Each path below is one point turned by a fixed rotation once a step. After each direction that follows a path, write how fast that rotation turns it, in degrees a step (0 if it stays still).
Each turn is a multiple of 5 degrees from 10 to 175, or 0.
Each row of a path follows its step; steps can be skipped.
Rotation 1:
step 0: [-2,-10,-14,-22,12,9,1,9,18,-9,5,-2,1,-7,8,-13,-1,2,8,5,-15,14,-16,-6,-11,-8,13,-20,-9,5,0,-2,-4,11,-3,-10,-17,0,-14,-3,-5,0,-44,-4,-12,21,2,4,-20,-20,4,-16]
step 1: [1,11,-6,-11,-23,39,1,-2,-7,-15,-23,10,7,15,-6,-9,-17,-6,-11,9,-3,8,7,-8,-5,-8,3,-31,-3,13,3,-7,-2,5,-6,-11,-12,-13,-10,12,-16,-8,-20,7,-10,8,-4,-12,-7,9,-11,9]
step 2: [-4,-3,0,4,-10,15,-5,-1,-11,-1,12,-6,1,12,-6,-30,0,10,-6,10,-2,3,-7,3,10,9,-30,-31,12,19,12,7,-26,-13,-4,-27,3,5,-11,-1,-6,-11,4,5,-1,-2,28,-6,-12,7,2,4]
step 3: [-21,9,-16,11,5,0,16,-2,-2,9,-7,-8,1,-20,2,-3,9,-7,12,25,2,-8,-8,-16,-9,-3,-4,-22,-2,-1,8,12,-8,-19,15,-30,-15,-6,-9,-16,-13,-4,1,-21,5,17,16,-5,-10,-6,20,-6]
step 4: [-5,3,-6,-4,-12,15,18,-13,8,5,-26,2,-1,-13,-18,22,-16,-5,16,3,-8,6,-4,-5,1,-23,-14,-10,16,10,6,12,1,-8,1,7,-2,-18,17,-9,-17,-3,-29,-3,8,-8,25,0,-9,-9,9,-10]
step 5: [6,8,-18,-12,-8,14,-14,9,-23,-4,-5,3,13,7,1,-10,3,-4,2,-4,-11,4,-17,15,1,-5,-30,-14,-6,-9,3,9,-8,0,-13,6,10,2,19,4,-9,-9,-28,-7,-4,5,17,-9,11,-28,12,-23]
step 6: [-5,-12,-18,-16,6,13,0,20,3,8,-2,11,-1,0,11,-8,11,0,-14,-6,11,-2,-16,-14,4,-10,-10,-37,-6,-4,-11,-11,20,5,-4,-15,6,12,1,2,-19,8,-17,-29,-16,13,14,-7,-11,-8,0,8]
step 7: [6,9,-13,-16,10,14,1,-2,20,-12,-1,6,0,-13,4,-16,-21,6,9,19,-7,1,13,-10,26,1,-5,-20,8,16,-10,-10,8,-6,3,-11,-14,-1,-8,-4,-17,-11,-23,16,-19,13,15,-2,-14,-12,-13,9]
step 8: [0,24,-19,6,-10,19,2,0,-16,-9,-13,6,16,10,0,-15,12,-1,2,4,3,22,26,-5,-3,14,-18,-23,6,3,10,13,-10,-7,4,-18,-5,-12,-2,-12,-24,-20,-3,8,10,4,7,7,2,-5,-21,5]
step 9: [5,6,-4,17,-2,6,1,-12,1,17,-11,-4,-6,-16,5,-14,9,12,-6,-11,-2,25,-14,3,-3,-13,-24,-9,-2,-2,6,20,-16,-18,-1,-32,-4,8,5,-4,-15,7,0,-17,9,-2,29,1,-20,-3,3,17]
step 10: [-21,9,-9,4,1,-12,10,-2,-2,-4,-23,-2,17,-23,-5,0,-25,-1,14,14,-2,0,-8,11,22,-26,-6,-8,-19,-18,-4,14,-3,-3,8,-9,-9,-5,12,1,-16,-8,-6,-18,-13,12,21,5,-9,-8,12,-5]
Directions:
[-3,-1,2,-4,1,2,-3,4,1,-3,0,-2,-2,-2,-2,3,7,0,5,-2,2,-4,-6,-3,-1,0,-4,6,0,-3,-4,-5,6,-1,-5,6,-1,-5,8,-1,2,2,-4,-2,-2,4,7,-2,6,0,-2,-4] => 55
[0,-1,3,0,-6,5,-7,1,-6,3,0,-1,1,1,-1,1,1,-2,-2,-1,0,1,-1,5,4,3,-5,-3,4,-4,0,-3,-5,-7,-5,5,2,-5,1,-1,-6,-2,0,7,4,-2,-9,1,1,-3,-2,1] => 110
[4,4,1,3,2,-4,1,5,1,0,-12,-4,-4,-3,2,4,0,5,-4,-2,-1,-5,-3,-1,0,0,3,2,0,-4,2,2,-9,1,0,3,1,2,-1,-3,-5,0,-1,-2,5,-4,5,3,0,-1,-1,-7] => 65
[-4,1,1,-9,0,-6,3,-3,0,-4,0,3,-5,3,3,-4,-2,1,-5,-1,2,6,-3,3,1,-12,3,-2,2,-4,5,-1,0,-1,-1,4,3,-2,-4,-4,1,2,1,-2,-2,0,-1,-4,6,-7,0,-1] => 65
